which system made each run
J, trace 1 (9 x 26)
-13  18  5  6  -6  -12  13  -8  -21  -10  -29  -26  10  -15  -10  5  7  -29  -12  -10  4  4  4  13  2  0
-5  13  11  -14  -3  5  -4  8  -8  -18  -16  -2  -4  -26  26  5  -4  -8  -12  -5  31  -2  -10  6  2  27
17  -16  -3  -3  -5  2  -10  -1  -6  -18  -2  1  5  -18  43  16  -25  6  19  -8  6  10  -7  -10  -3  5
13  -37  7  0  -20  6  15  -21  -4  -5  -10  -12  8  -16  6  -2  -9  7  6  -5  -35  -2  -3  -2  -5  0
-13  -9  19  -24  -25  1  9  -15  -13  -13  -32  8  -6  5  -20  -13  7  -9  9  -9  -20  -14  1  7  -8  -2
-14  17  29  -13  -17  2  12  -5  -6  -21  -22  2  0  5  -8  7  6  2  10  -3  33  15  4  1  -12  -14
-6  -7  24  -8  -2  14  22  12  19  16  -8  -7  0  -4  26  12  -11  5  1  -9  33  19  3  4  -5  -8
7  -15  -3  3  -2  3  25  11  4  14  -13  -5  -4  14  33  5  -24  -22  -2  -24  -8  -9  -2  -2  -2  -13
8  -7  -3  25  -8  -17  21  2  -11  -18  -31  -19  0  1  -1  3  -5  -24  1  -8  -10  -21  -16  10  4  -9
E, trace 2 (9 x 26)
-2  5  -11  26  4  -19  -4  -9  -23  -14  -6  -34  13  -5  -23  8  9  -21  3  1  -19  -7  -4  17  7  -6
-17  18  14  -8  6  -5  -5  4  0  8  -17  -5  2  -35  -6  -1  16  -1  -10  7  24  16  5  25  10  29
9  10  -3  -20  -1  15  -21  -9  -12  -18  12  16  5  -12  35  9  -15  13  3  -5  17  16  7  -18  -4  16
1  -29  8  -3  -6  7  -16  -6  1  -11  24  -16  5  13  -1  18  -9  18  39  6  -11  1  -11  3  -8  -23
-18  -21  16  -25  -20  -6  13  -8  13  24  -14  -5  -1  -9  -31  -16  12  -6  -2  2  -33  3  4  2  -7  -1
-1  20  4  -18  -20  10  10  -9  -14  -29  -9  8  -9  -1  -5  -16  6  -14  -37  -5  4  -24  -7  -24  -11  10
0  15  9  11  1  -10  -2  25  12  -21  -1  9  -13  25  -2  11  0  6  21  11  46  -7  -17  -2  -4  -21
9  -18  2  7  2  -13  26  13  36  41  -12  12  1  -4  13  -2  -12  9  7  -2  1  30  12  -10  0  -14
28  -18  -19  19  -2  13  21  -19  -19  -7  -7  2  0  2  22  -10  -15  -10  -21  -16  -39  -25  1  -6  5  10
J, trace 3 (9 x 26)
-14  1  -5  1  12  -39  1  40  33  41  -27  16  -13  1  -9  -6  3  -18  17  5  5  5  -4  16  11  -2
29  30  -25  35  15  -6  26  -1  -3  -1  -13  32  -4  8  12  -15  -3  -1  -28  -6  14  3  16  -17  10  3
19  -14  -6  43  23  12  -8  7  -1  -11  15  1  -9  8  7  6  1  26  14  13  12  -27  -17  35  22  14
-2  -1  -18  13  23  -8  -20  -18  -19  26  -4  -2  17  -14  -6  5  2  -2  19  -6  -31  24  28  31  20  13
-5  23  -4  -12  5  36  -6  -32  -38  -15  19  -5  5  3  -6  -8  12  -4  -39  -10  -13  -16  16  4  2  21
-21  6  7  -21  1  7  -46  5  -17  -26  34  -29  6  1  -2  26  3  -1  21  9  17  -7  -19  8  -7  -3
-11  -4  -1  -29  -8  -12  -12  -2  13  24  18  -28  22  -41  4  9  -5  -7  -9  4  -9  43  6  -27  -13  -1
5  -10  -6  -36  -24  11  5  6  13  -2  14  14  -16  4  10  -22  -6  -9  -33  -2  -19  -30  -18  -46  -18  7
10  -11  -1  7  -19  -35  -11  17  17  -28  -3  9  -10  16  -22  2  -1  8  37  23  2  -9  -30  -25  -14  -30
Z, trace 4 (9 x 26)
-9  -37  25  -2  -4  24  -8  -4  -1  -9  13  -24  -5  0  -3  9  6  18  21  9  -6  -26  -21  37  4  8
-16  17  -2  -17  8  -2  -10  -12  -16  21  -13  17  10  17  -5  3  -1  -8  19  -19  -11  30  39  9  1  -12
-6  13  12  0  -8  21  27  -7  4  1  22  -30  6  2  -10  -1  7  -6  -42  1  13  0  -3  -18  -12  -16
-12  -5  4  -14  -3  -19  -17  36  18  1  3  -4  -12  12  11  15  -10  -13  28  2  20  -7  -22  -3  -6  -15
15  -4  -20  1  -5  -26  8  1  4  12  -23  8  7  -23  14  -8  -14  -17  -9  -8  -24  18  7  -25  0  5
7  -9  3  5  -12  8  9  -5  -11  -23  -10  -1  -13  -2  -7  -15  7  -5  -19  1  -14  -43  -21  7  3  19
2  10  4  12  0  -15  -15  -6  -12  -22  -20  19  -2  4  -19  1  9  15  35  11  9  7  5  17  6  -1
-2  0  14  11  8  12  19  -13  7  22  -5  -9  11  -27  -3  -1  9  15  -13  4  10  29  19  20  8  13
-4  -2  12  0  9  37  13  3  -4  5  14  -4  -7  32  22  9  -9  2  -4  -17  18  -18  3  16  1  -10
G, trace 5 (9 x 26)
7  19  9  15  -7  -4  15  15  14  -27  5  -8  -4  11  6  12  -3  6  -5  10  49  2  -18  -24  -13  -26
-2  -11  -2  4  18  -17  -13  28  26  31  -9  11  -6  -25  17  3  -4  10  21  8  16  15  -4  26  18  24
28  -7  -32  19  8  6  8  -13  -14  3  6  1  5  -11  20  -12  -10  -12  -33  -11  -37  -18  1  -12  10  20
3  1  7  16  -2  15  -17  -12  -28  -48  18  -22  2  15  -10  16  6  11  18  8  10  -26  -20  15  -1  -7
-29  22  17  -10  11  -3  -8  -11  -9  20  -16  -3  12  -16  -24  3  20  -1  9  0  10  34  29  33  9  10
1  3  6  -22  -5  39  30  -13  4  20  11  12  -4  11  18  -16  -8  0  -46  -19  -4  -3  19  -23  -9  3
3  -19  0  -13  -5  5  -23  11  5  -13  32  -2  -2  33  17  22  -21  10  42  0  5  -3  -15  -16  -15  -33
-18  -5  -5  -11  -3  -45  -17  10  18  29  -7  -26  16  -42  -27  2  11  -15  11  18  -21  33  -2  0  0  2
6  15  -10  -13  -14  4  14  5  6  -7  -6  26  -21  -3  -10  -36  12  -14  -54  3  -11  -40  -14  -25  -2  26
Z, trace 6 (9 x 26)
0  1  9  -16  -9  20  16  -15  -5  5  -4  6  4  -3  14  -4  -6  3  -16  -14  0  12  17  -11  -7  4
-4  -14  16  -9  -15  12  6  -4  0  -14  8  -13  -2  19  -5  5  -2  3  9  0  -2  -13  -12  -5  -13  -20
-14  -1  2  -15  -7  -24  -3  6  7  17  -15  -5  5  -3  -16  3  2  -15  16  -1  -11  18  6  -1  -4  -16
-3  9  3  -4  -7  -1  26  6  8  10  -17  2  -6  -4  -2  -14  3  -17  -31  -7  3  -8  1  -8  -2  4
11  -3  3  18  -5  -8  8  13  5  -22  -11  6  -11  15  1  2  -3  2  14  6  15  -19  -19  0  0  -11
7  -10  -8  20  8  -24  -2  0  1  11  -18  -5  9  -22  -2  4  -2  -1  18  4  -13  18  4  16  12  5
0  9  -2  8  10  20  13  -9  -15  6  -7  0  -3  0  8  -8  4  -9  -27  -13  -2  -15  8  21  13  22
4  15  3  16  6  11  -9  -6  -17  -31  14  -5  3  22  1  15  0  8  15  2  24  -5  -3  6  -2  -16
-8  -3  0  -5  7  -10  -14  2  4  15  10  -27  20  -31  8  19  -4  -2  12  3  3  35  5  5  1  1
X, trace 7 (9 x 26)
5  -5  -4  11  -4  -16  25  7  -9  1  -30  -33  14  -21  35  18  -24  -40  -6  -26  1  10  -4  0  -1  -8
-4  12  -5  -8  -7  -21  -5  2  -30  -23  -47  -2  -2  -29  17  1  -5  -37  -4  -19  -3  -14  -7  14  7  30
5  16  12  2  -10  -4  -12  -24  -29  -45  -33  10  6  -38  1  3  8  13  14  6  18  16  5  15  6  29
-8  -14  37  -23  -10  34  -1  -26  -10  -9  -10  6  4  -24  17  7  0  33  18  -3  18  25  16  23  -1  22
-15  -12  32  -41  -18  30  3  -17  -13  -6  -11  16  -4  31  14  8  -12  8  30  -24  3  5  19  5  -16  -19
-27  -1  32  -24  -27  -4  10  3  -1  -18  -12  -25  2  28  -16  19  -1  -17  26  -9  15  4  -8  -6  -25  -47
-30  8  29  -18  -19  -28  27  29  28  14  -36  -16  -6  -8  -14  2  6  -27  -1  1  31  15  -11  -2  -12  -21
12  14  9  6  -15  -19  41  25  19  -9  -50  22  -14  -13  23  -10  -10  -13  -19  -8  39  2  -9  -19  -4  3
31  -22  7  38  -10  -5  33  1  -4  -36  -43  -2  -5  -19  35  5  -18  4  9  -4  14  -13  -21  13  8  10
G, trace 8 (9 x 26)
-2  15  0  -6  -8  -12  5  -15  -20  -9  -29  15  7  7  -4  0  -4  -11  13  -14  -8  18  21  -4  -5  -12
-2  -14  27  -9  -21  11  29  -3  12  -4  -17  -9  0  -10  6  0  -3  6  -5  -2  12  7  -5  -4  -12  -6
-3  -16  1  -17  -7  -8  -1  14  3  11  -20  13  -10  10  15  -1  -14  -14  20  -14  -12  -11  -3  4  0  -1
8  -2  -6  5  -13  -21  9  1  -5  -14  -20  -14  8  -10  6  7  -11  -19  3  -6  -7  7  -8  -16  -8  -12
-5  -5  14  -6  -12  -9  5  10  1  -15  -25  -5  -8  -19  3  -1  1  -8  2  2  12  -12  -18  12  1  16
9  7  -4  1  -1  -4  4  -5  -15  -12  -31  20  -3  -5  17  -4  -8  -8  5  -13  1  0  9  5  6  13
10  -14  12  7  -11  12  15  -16  -11  -19  -15  -8  6  -11  18  8  -11  7  7  -8  4  5  -1  5  -3  0
-11  -18  14  -14  -9  4  2  -7  -12  2  -19  -11  1  -5  4  4  -4  -9  15  -14  -14  -3  3  22  1  5
-8  4  6  -18  -16  0  10  -8  -16  -8  -20  -7  4  3  4  2  -7  -23  -5  -18  -8  1  7  -9  -10  -10
T, trace 9 (9 x 26)
22  -9  -5  18  9  -3  4  16  2  -11  -21  4  -4  -27  54  10  -23  0  3  -8  25  0  -14  10  14  25
20  -34  -3  15  0  -2  -7  -2  -15  -18  -25  1  -4  -16  32  8  -19  1  29  -9  -19  -18  -15  27  14  22
-1  -13  16  2  -12  1  2  -25  -32  -29  -45  -3  4  -21  -1  0  2  -3  21  -8  -16  -6  3  35  7  21
-13  8  33  -23  -13  19  2  -19  -26  -27  -37  12  -1  -15  13  4  1  7  12  -12  25  10  13  23  1  20
-1  -6  27  -25  -14  14  4  -5  -5  -14  -22  11  2  -10  42  18  -23  11  27  -16  32  28  11  0  -9  -1
3  -38  22  -17  -22  -6  20  8  16  6  -33  -5  1  -21  36  10  -26  -3  26  -14  0  18  -6  -3  -9  -5
-1  -24  15  -17  -29  -18  27  10  5  -3  -58  9  -13  -10  17  -10  -15  -24  9  -18  -13  -14  -11  0  -5  4
11  10  8  6  -22  -19  26  3  -11  -36  -63  26  -14  -4  11  -9  -6  -15  3  -11  18  -12  -9  -4  -1  5
26  5  7  29  0  -4  24  1  1  -24  -46  32  -10  -14  28  -2  -8  19  11  -1  36  8  1  11  12  18
E, trace 10 (9 x 26)
1  -2  7  -9  -3  22  2  -2  -1  -4  17  -1  0  20  18  9  -12  6  4  -10  11  0  3  -7  -8  -16
-9  -15  3  -8  -5  -8  4  8  5  15  -4  -11  0  16  -5  6  -7  -15  17  -8  -16  -6  -3  5  -4  -22
-4  2  -2  -3  -10  -15  15  2  2  6  -18  -12  2  -17  -8  -8  2  -23  -20  -4  -12  -3  -4  -8  -2  3
9  13  -3  9  -1  -6  -2  8  -4  -24  -11  6  -7  -12  10  -2  1  -2  -9  6  20  -13  -14  -2  4  16
12  -1  -2  15  7  -10  -8  6  10  -3  -1  16  0  -4  5  4  -4  22  25  12  17  18  1  2  5  -3
11  -20  2  5  0  15  12  -19  3  15  4  5  7  -7  5  -4  -4  20  2  -2  -19  15  16  2  2  2
-1  -2  0  -2  -3  18  -1  -21  -26  -11  0  -1  1  17  -12  -4  4  -5  -3  -9  -25  -19  7  12  -1  1
-25  24  11  -7  1  -5  -3  2  -7  -1  -4  -12  4  12  -24  6  14  -13  2  -1  15  4  7  12  -3  -13
-12  9  11  -21  -3  3  8  14  13  15  -3  -6  0  -13  21  6  -8  -11  -14  -9  25  16  3  -8  -6  3
X, trace 11 (9 x 26)
0  2  3  -3  4  -6  -3  9  9  7  -1  7  2  1  13  12  -9  6  20  -2  19  24  6  -3  -2  -10
1  -13  1  -14  -12  -2  8  2  4  4  -5  -8  3  -7  19  5  -16  -11  -1  -11  -8  7  -2  -17  -10  -7
-3  -3  1  -13  -15  -13  -4  6  -5  -15  -18  2  -8  -2  -2  -4  -2  -15  4  -1  -6  -19  -15  -3  -5  5
1  1  10  7  -10  -11  5  -6  2  -14  -18  3  -2  -16  -19  -7  12  9  4  14  5  4  -5  3  1  7
2  -7  16  0  -2  19  17  -6  8  6  -7  10  -6  -7  3  -8  4  17  -9  1  11  2  6  9  3  12
6  -5  6  5  1  18  11  -5  -6  -4  -3  11  -6  26  11  2  -8  6  11  -12  4  -10  7  8  0  -11
-9  -3  7  8  -2  -1  9  -4  -8  -1  -3  -25  8  12  -8  13  -1  -14  10  -7  -4  0  1  11  -3  -22
-20  17  4  -11  1  -8  5  8  -1  14  -12  -11  2  -5  -6  2  5  -25  -12  -7  9  6  6  6  0  -1
3  25  -5  2  3  -10  -3  10  -2  -12  -10  10  -2  -7  17  4  -6  -7  -4  -2  28  8  0  -9  0  4
T, trace 12 (9 x 26)
-4  8  -11  -9  6  4  -11  -11  -5  14  19  -7  8  -19  -12  -9  11  -3  -27  5  -16  4  9  -6  2  19
-2  4  -2  -15  -3  22  -17  -6  -7  -13  36  0  -4  20  -6  -1  3  8  -8  5  -2  -18  -6  -14  -9  -5
-1  -1  -1  1  -2  -12  -13  -5  11  5  21  -4  10  0  -27  3  9  18  16  19  -6  23  4  -15  -8  -19
-7  -2  0  -15  0  9  11  -4  17  34  16  0  2  -7  -15  -16  9  2  -31  2  -17  6  11  -11  -2  6
-3  8  -8  -10  -2  9  -2  5  0  -1  23  4  -8  40  -8  -2  -1  -9  -9  -5  -7  -22  -4  -22  -11  -25
0  11  -9  23  4  -26  2  8  17  5  12  -11  7  3  -32  2  12  4  5  21  7  17  -4  -13  -4  -26
-2  9  -14  3  18  3  5  10  19  38  18  7  -4  -8  -6  -17  11  -2  -37  6  -7  -2  8  -1  12  18
9  9  -23  11  14  13  -13  1  -13  -9  36  -1  -4  40  2  3  -5  -8  -9  -5  -11  -31  -6  -11  0  -14
0  3  -5  29  10  -19  -14  -2  6  -2  22  -25  13  -5  -37  9  19  13  15  28  -1  14  -6  9  4  -16

runs to name
trace 13 (2 x 26)
7  16  -4  -9  -11  -12  2  -7  3  -8  -6  8  7  -25  1  -6  1  -1  -17  7  7  23  4  -33  -10  5
10  -17  6  -7  -6  8  -9  9  10  -13  6  9  -12  -16  23  0  -8  16  4  9  12  -13  -20  -1  1  20
 : X
trace 14 (2 x 26)
-17  -18  18  -20  -11  3  8  15  18  14  -3  -17  -9  -13  -2  -4  4  -10  -8  2  0  -17  -19  10  -2  10
6  8  -5  -2  -7  -10  8  3  -5  -5  -27  30  -9  23  6  -6  -10  -9  11  -14  2  -4  8  -10  -3  -11
 : Z
trace 15 (2 x 26)
-12  29  -4  -29  6  9  -12  -4  -7  14  10  26  5  29  7  4  -8  -3  8  -17  13  31  35  -19  -9  -19
2  -23  10  -19  -12  5  4  5  35  18  31  -15  8  -18  11  6  -9  18  -2  13  4  27  -6  -33  -18  -14
 : G
trace 16 (2 x 26)
-6  26  -6  3  12  -5  -12  19  15  2  36  -9  4  16  -5  15  3  2  -2  11  37  14  -3  -17  -6  -24
-4  4  -11  -4  20  -8  -19  22  29  35  28  3  -1  -24  3  -3  6  10  -11  18  12  16  -2  -4  10  20
 : G
trace 17 (2 x 26)
-7  9  -5  -16  10  10  -5  28  -1  5  -3  4  -19  -6  31  -5  -6  -25  -27  -12  16  -35  -17  12  11  34
21  18  -22  10  9  -3  -29  -7  -30  -38  8  6  11  -5  38  21  -20  0  16  -6  16  12  2  -15  1  3
 : G
trace 18 (2 x 26)
-13  12  -16  0  15  -8  -18  5  -15  12  6  3  -2  36  -14  3  2  -21  18  -11  -19  -13  11  15  6  -15
-7  29  -3  17  9  -3  2  -7  -10  -5  13  -29  15  -11  -20  5  17  -9  -23  10  15  11  4  2  2  -4
 : J
trace 19 (2 x 26)
-11  -26  14  -14  -4  2  1  16  17  15  -6  -13  -10  -23  9  -2  1  -4  -1  3  -2  -15  -20  19  4  21
10  8  -7  0  -9  -9  9  -11  -8  -8  -29  38  -9  14  -11  -19  2  3  4  -6  -13  -4  13  -9  -1  1
 : X
trace 20 (2 x 26)
9  -10  -2  12  6  13  22  14  28  21  21  9  -12  30  0  -10  -2  11  -13  4  2  -17  -6  -11  -2  -17
5  -3  -21  26  20  -22  -12  24  15  14  19  -8  -1  20  -3  13  -5  -5  20  8  0  -2  -10  3  7  -21
 : G
trace 21 (2 x 26)
-7  8  12  -14  -11  19  10  -16  0  -3  18  -13  7  -8  -12  -3  10  7  -25  4  5  10  5  -16  -12  -4
-7  -2  6  -20  -2  4  -6  11  20  13  20  14  -8  19  -6  -3  0  11  8  7  7  1  -2  -15  -9  -14
 : T
trace 22 (2 x 26)
11  9  -29  26  4  -46  0  14  5  3  -10  -3  8  16  -10  7  -9  -24  19  0  -13  11  0  -20  -1  -35
4  7  -5  28  8  -8  23  10  15  11  -4  -14  -3  -27  -13  -16  17  -6  -43  14  6  -12  -13  10  13  23
 : T
trace 23 (2 x 26)
10  -12  -12  -5  -13  -11  -3  -16  -11  -5  -11  13  2  5  -10  -10  -5  -5  9  -4  -41  -5  5  -16  -6  -6
-12  5  8  -4  -8  -4  2  -9  -2  -2  -6  -2  -3  -6  -40  -17  24  0  -12  13  -11  -11  -5  8  -1  9
 : Z
trace 24 (2 x 26)
15  -23  13  21  5  27  21  -26  -4  5  -10  9  -1  -12  -1  -12  7  31  -5  2  -12  -2  11  31  15  23
-8  2  12  12  15  31  0  -18  -18  2  14  0  0  40  -13  8  7  16  18  -8  1  -7  18  35  8  -15
 : Z
trace 25 (2 x 26)
-9  15  7  0  18  17  -17  18  6  -2  26  2  -9  15  8  12  3  13  4  8  40  -7  -7  17  6  3
4  -6  -21  4  16  -14  -23  3  1  19  20  -14  17  -12  15  18  -13  -4  18  -2  -12  27  9  -3  5  -5
 : T
trace 26 (2 x 26)
15  4  2  15  -5  -4  12  0  10  -15  3  -3  3  -2  6  5  -5  11  1  9  20  11  -7  -20  -8  -16
9  -23  7  10  -1  6  16  2  12  11  -12  12  -9  4  7  -5  -5  14  12  -1  -5  -5  0  14  6  2
 : E
trace 27 (2 x 26)
-7  19  -2  -18  -2  -9  -19  12  -10  -17  -3  6  -3  4  13  8  -8  -15  7  -6  18  -1  -4  -12  -7  -2
3  -9  6  -1  -9  -21  -8  4  7  -10  -8  -9  8  -27  2  10  -4  5  20  10  8  21  -9  -8  -5  -2
 : X
trace 28 (2 x 26)
2  -25  5  3  -16  -16  16  6  28  14  -3  10  -12  19  -39  -19  10  9  12  17  -27  -14  -11  -8  -7  -22
-3  27  -11  10  2  -11  25  -6  0  18  -18  21  -3  17  -33  -25  16  -13  -30  -5  -13  0  21  -9  1  -7
 : T
trace 29 (2 x 26)
-1  9  8  -10  -7  -12  -20  -15  1  -12  -9  17  4  -47  -22  -12  21  27  1  27  7  25  4  0  3  34
12  -5  2  -29  -5  46  -1  -26  -10  0  19  32  -5  1  28  -13  -11  25  -20  -12  -11  1  21  -19  -5  22
 : T
trace 30 (2 x 26)
8  9  -1  2  0  4  9  -17  4  8  3  3  12  -29  -2  -7  6  14  -23  8  3  30  17  -13  0  13
3  -17  6  -15  0  33  3  1  8  7  23  12  -12  23  16  -5  -8  13  -6  -7  -2  -22  -2  -3  -3  0
 : T
trace 31 (2 x 26)
-7  11  7  -1  0  -16  -16  4  -5  -14  -11  2  4  2  -4  15  -1  3  34  4  21  21  2  6  -2  -13
2  -6  11  -1  -1  18  23  -10  11  20  3  -7  8  -19  13  -1  -2  11  -19  -4  7  22  13  -2  -1  5
 : J
trace 32 (2 x 26)
11  -26  13  -10  -33  1  14  -24  10  -15  -4  3  3  -10  -23  -13  4  22  4  13  -26  6  -6  -31  -21  -13
-12  -20  25  -16  -15  20  16  7  20  5  3  5  -22  14  -21  -19  14  11  -10  9  -2  -36  -19  10  -5  4
 : X
trace 33 (2 x 26)
9  -3  4  -14  4  4  -21  -3  11  3  7  35  -2  -13  16  -2  -6  36  24  11  13  28  11  -5  2  17
13  -22  0  -1  -1  32  10  -22  1  11  26  10  4  25  5  -3  -9  24  1  -6  -23  4  16  -12  -7  -17
 : J
trace 34 (2 x 26)
-4  -26  19  -5  -16  9  16  -7  -5  -6  -13  -35  5  -24  8  6  -4  -12  -7  -7  -13  -12  -14  15  -2  10
-15  4  12  -28  -15  -10  -15  6  -11  -16  -29  18  -13  2  -8  -4  4  -11  20  -4  3  -14  -6  10  -2  11
 : T
trace 35 (2 x 26)
17  -16  8  -11  -11  10  10  -9  29  12  16  9  8  -28  19  -2  -11  33  -7  12  8  39  6  -36  -12  0
1  -47  9  -26  -12  24  5  2  15  21  13  7  -15  17  10  -11  -11  8  6  -9  -36  -29  -10  1  -6  2
 : Z
trace 36 (2 x 26)
-15  16  10  -14  -4  4  10  5  20  17  8  19  -12  22  -36  -20  22  8  -17  12  8  -4  7  -9  -7  -8
12  7  -2  23  8  4  17  20  27  5  21  6  -9  25  3  1  -2  15  -8  11  31  -4  -11  -14  -3  -24
 : X
trace 37 (2 x 26)
-8  34  -3  15  15  1  4  -1  -5  4  0  25  -9  36  -32  -13  19  4  -5  4  15  -6  17  11  7  -9
6  13  -3  32  21  10  12  5  11  10  30  -24  12  5  9  18  -2  11  -11  6  32  21  3  2  3  -20
 : X
